-1.6  -1.0   0.5  -0.5  -0.6
 1.2  -1.4  -1.5   0.4   0.0
out -0.6

  39.766   173.712  -123.400    89.723   128.691
 -18.850    14.803  -228.330   -68.954    -8.609
-168.016  -106.556  -135.785    64.540  -103.270
out 128.691

 15.5    5.4   16.1   10.7  -13.1 out -13.1

-0.154  -0.184  -0.150   0.015   0.161 out 0.161

 126.745   -88.138  -130.998   -62.069  -118.753 out -118.753

-16.43   -3.28   -0.76    7.74    1.64
 11.17   -6.30    9.13    5.15   11.78
out 1.64
---
[[-22, -23, -46, 13, 17, 4],
 [-3, 43, 9, 13, 13, 20],
 [2, -5, -46, -23, 3, -2]] >> -23

[[7, 1, 8, 6, 7, 6],
 [7, 1, 7, 7, 8, 6],
 [7, 1, 8, 6, 7, 6]] >> 1

[[61, 66, 80, 64, 63, 59],
 [95, 66, 90, 4, 47, 22],
 [53, 10, 55, 58, 61, 32]] >> 66

[[606, 558, 256, 350, 410, 606],
 [640, 149, 568, 227, 278, 396],
 [626, 3, 778, 236, 185, 269]] >> 558

[[24, 64, 46, 56],
 [54, 46, 71, 29],
 [92, 13, 52, 26]] >> 64

[[4, 8, 3, 7, 6, 8],
 [2, 6, 7, 4, 4, 4],
 [4, 3, 4, 7, 4, 6]] >> 8

[[25, 83, 80, 24],
 [54, 47, 8, 26],
 [34, 56, 69, 25]] >> 83

[[15, 56, 79, 5, 42],
 [1, 69, 60, 26, 26],
 [24, 65, 22, 7, 44]] >> 56

[[7075, 5382, 7704, 5644],
 [8837, 3010, 7313, 4678],
 [9883, 3919, 8240, 4814]] >> 5382

[[1893, 6700, 3375, 6524, 8257, 4687, 1637],
 [8046, 4965, 7849, 6575, 4079, 6144, 9430],
 [8766, 6994, 9011, 3772, 5052, 7933, 8803]] >> 6700
---
[[-3.29, -3.44, 1.56, -4.44, 2.00, -7.59, 1.63],
 [-0.92, -0.24, 0.41, -0.77, -0.78, -2.45, -2.48]] result: -0.24

[[1.31, -6.80, 2.40, 4.83, -4.71],
 [1.87, -1.08, -1.77, 1.34, 2.18]] result: -1.08

[[-0.57, -1.05, 1.60, 0.50, -0.05],
 [-0.62, 6.40, 0.13, 0.61, 1.54]] result: 6.40

[[1.47, 0.96, 3.88, 1.78],
 [-7.40, -6.04, 1.34, -3.36]] result: -6.04

[[-1.84, -1.29, -2.02, -0.97, 0.22],
 [2.82, 3.65, -3.25, 3.99, -5.86]] result: 3.65

[[-2.26, -2.37, -1.73, -7.06, 2.69, -1.13, 1.24],
 [-3.86, -2.75, -2.06, -3.37, -0.16, -2.71, 4.06]] result: -2.75

[[1.87, 6.06, 2.14, -7.09, -2.36, -1.57],
 [3.06, -1.56, -1.74, 0.71, -0.81, -5.25]] result: -1.56

[[4.68, -2.06, -1.40, -1.46, 2.71, -2.47, 3.83],
 [1.84, 1.17, 4.92, -1.34, -2.80, 0.04, -5.40]] result: 1.17

[[-6.05, -0.21, -5.22, -5.47, 3.15, -1.23],
 [-5.21, 4.42, 3.08, 4.83, 4.23, -2.69]] result: 4.42
---
Input: -0.71,2.75,3.51,2.45,5.66,-0.95,5.05
Output: 2.45, 5.66

Input: -0.23,-5.00,6.61,0.73,5.35
Output: 6.61, 6.61

Input: -3.42,2.57,3.63,0.45,7.55,-1.56,2.15
Output: 0.45, 7.55

Input: 5.75,3.80,0.55,-3.37,-0.13,-1.79,2.02
Output: -3.37, 5.75

Input: -0.40,-6.76,-7.60,-0.26,-4.11,0.24,5.52
Output: -0.26, 5.52

Input:
0.10,0.06,0.31,-0.08,-0.15,-0.12,0.22
7.11,-0.54,2.67,-2.36,-3.50,-3.29,3.16
-0.15,-0.01,-0.36,0.22,0.25,0.39,-0.07
Output: -2.36, 7.11
---
[[-4.83, -6.37, -2.38, -5.07, -2.11, 3.55, 0.63], [-3.11, 7.14, -0.72, -4.13, 4.02, 3.75, 2.01], [-3.61, -2.23, -3.41, -5.73, -0.90, 5.34, 2.65]] result: 2.65
[[6.24, -5.66, -3.86, 3.41, -0.22], [0.00, -3.72, -3.64, 1.52, 2.09], [2.13, -1.56, -6.95, 0.00, 0.00]] result: 0.00
[[-2.12, 2.02, -5.37, 5.83, -1.08, -2.27, -0.03], [-2.03, 3.99, 0.11, -2.25, -1.59, -1.03, 2.71], [-0.42, 0.93, -2.43, -1.88, 0.13, 2.39, 3.82]] result: 3.82
[[-6.18, -1.15, 4.54, 2.17, 5.50, 3.22, -0.99], [2.07, -0.24, 2.35, -0.50, -1.66, -0.43, 1.39], [4.05, -1.36, 3.14, 0.86, -1.18, 0.30, 2.30]] result: 2.30
[[-3.71, 3.03, 3.22, -5.73, 0.14], [-2.51, 0.04, 4.64, -3.54, 2.95], [-0.37, 0.95, -0.68, -3.08, -5.59]] result: -5.59
[[3.82, -3.78, 0.91, -3.02, -5.28, 2.40, 1.14], [-0.88, 5.06, -3.05, 3.22, 3.43, -1.17, -1.99], [-5.64, 7.56, -2.84, -4.95, -1.51, -4.95, -5.48]] result: -5.48
---
-4.09,-0.28,-1.01,-3.14,1.04,2.87,-0.73
5.43,0.30,1.31,4.18,-1.45,-3.82,0.94
Out: -3.82

-7.07,0.17,-1.33,-1.63
2.78,-0.35,-0.51,-0.80
3.06,-0.31,-0.13,1.73
Out: -0.51

1.93,-0.74,2.63,5.72,-1.93,-0.83,-0.87
-1.72,-0.52,-6.13,-6.63,-5.77,-3.40,-4.64
Out: -3.40

0.41,-0.71,-1.37,3.79,0.08
-2.14,-3.62,0.29,-0.16,5.45
Out: -0.16

3.68,-2.00,1.93,-3.97,-0.33
5.36,-7.55,0.04,-0.28,-3.45
Out: -0.28

2.13,3.67,1.04,5.50,4.54,-0.99,7.55
0.58,4.65,-7.15,2.80,-0.36,3.56,1.57
Out: 3.56

-0.17,1.65,-1.42,0.81,-1.49
-5.74,0.85,2.11,-4.93,1.10
Out: -4.93

-2.02,-6.76,3.55,-6.54
0.56,4.37,-0.88,6.00
Out: -0.88
---
  38.6   -41.1  -134.5   153.2   -52.2   -90.1 -> 38.6
-1.000  -1.973   1.557   0.502  -1.878  -1.610  -0.547 -> -1.000
 1.067   1.778  -1.658   0.281   0.551 -> 1.067
 -7.6   13.7   15.0  -11.4   -0.3   -9.0 -> -7.6
 1.79   0.78   0.20  -1.75   1.18 -> 1.79
 10.3  -18.2    4.3    8.3   -8.5 -> 10.3
---
-4.34,1.68,-2.57,0.24,6.77,-3.51 Answer: 6.77

3.99,-1.14,-5.44,-1.39,1.36
-2.86,-7.26,-7.48,3.62,2.83
5.81,0.20,4.14,5.22,3.83
Answer: 5.22

-1.02,-4.76,-3.26,-5.53,0.99
-3.04,5.78,-3.77,-2.94,-0.74
Answer: -2.94

1.18,-2.12,-7.27,5.77,-3.81 Answer: 5.77

-6.04,4.58,-2.34,-3.75,5.08,-2.81 Answer: 5.08

-2.07,-2.74,3.41,-1.95,1.07,-2.45
-5.92,1.62,0.34,-3.87,-3.68,1.84
-0.02,-0.07,0.09,0.06,0.06,0.17
Answer: 0.06

5.74,5.13,-0.16,2.08,2.30
7.28,6.03,-0.21,1.62,0.86
Answer: 1.62

3.19,6.59,-7.39,-0.33,0.63
1.95,-6.66,-0.75,-1.73,-0.07
Answer: -1.73

-5.55,-1.15,0.03,0.83 Answer: 0.03
---
[123  37  62 151 217] value 123

[[7 8 2 5]
 [6 9 5 5]
 [8 8 0 5]] value 7

[6 7 2 5] value 6

[4 4 2 8] value 4

[[636 440 680  38 794]
 [641 710 602 975 409]] value 636

[-436 -788  671 -220  -83  434 -160] value -436

[ -1  46  23  20  -2 -31 -18] value -1
---
Input:
425,555,532,220,438,142
396,481,751,352,556,634
500,474,255,240,404,489
Output: 555

Input:
637,63,562,-230,434,-798
826,456,479,254,574,-595
619,241,550,-168,504,-774
Output: 63

Input:
34,31,30,41,32
34,0,79,21,44
33,48,23,11,15
Output: 31

Input:
10,-47,17,-15,1
25,-9,-12,-12,-35
32,-21,9,-32,-25
Output: -47

Input:
49,53,64,48,19
42,24,71,22,62
57,49,65,28,77
Output: 53

Input:
42,82,79,71,82,22,60
39,94,61,22,27,22,11
69,61,43,53,22,69,57
Output: 82
---
array([ 5.10, -3.37, -2.72,  1.87, -1.61, -5.52]) | -2.72
array([ 0.26, -0.43, -5.30,  1.26,  6.77, -2.97,  0.74]) | -5.30
array([-4.66, -3.19, -6.94,  0.03]) | -6.94
array([-0.03,  0.62, -6.99,  0.86]) | -6.99
array([ 0.88,  2.34,  0.42,  1.35, -6.09, -3.99, -6.76]) | 0.42
array([ 1.84,  0.00,  7.55,  4.31, -3.07]) | 7.55
array([ 3.56,  4.89,  2.91, -6.64,  0.13]) | 2.91
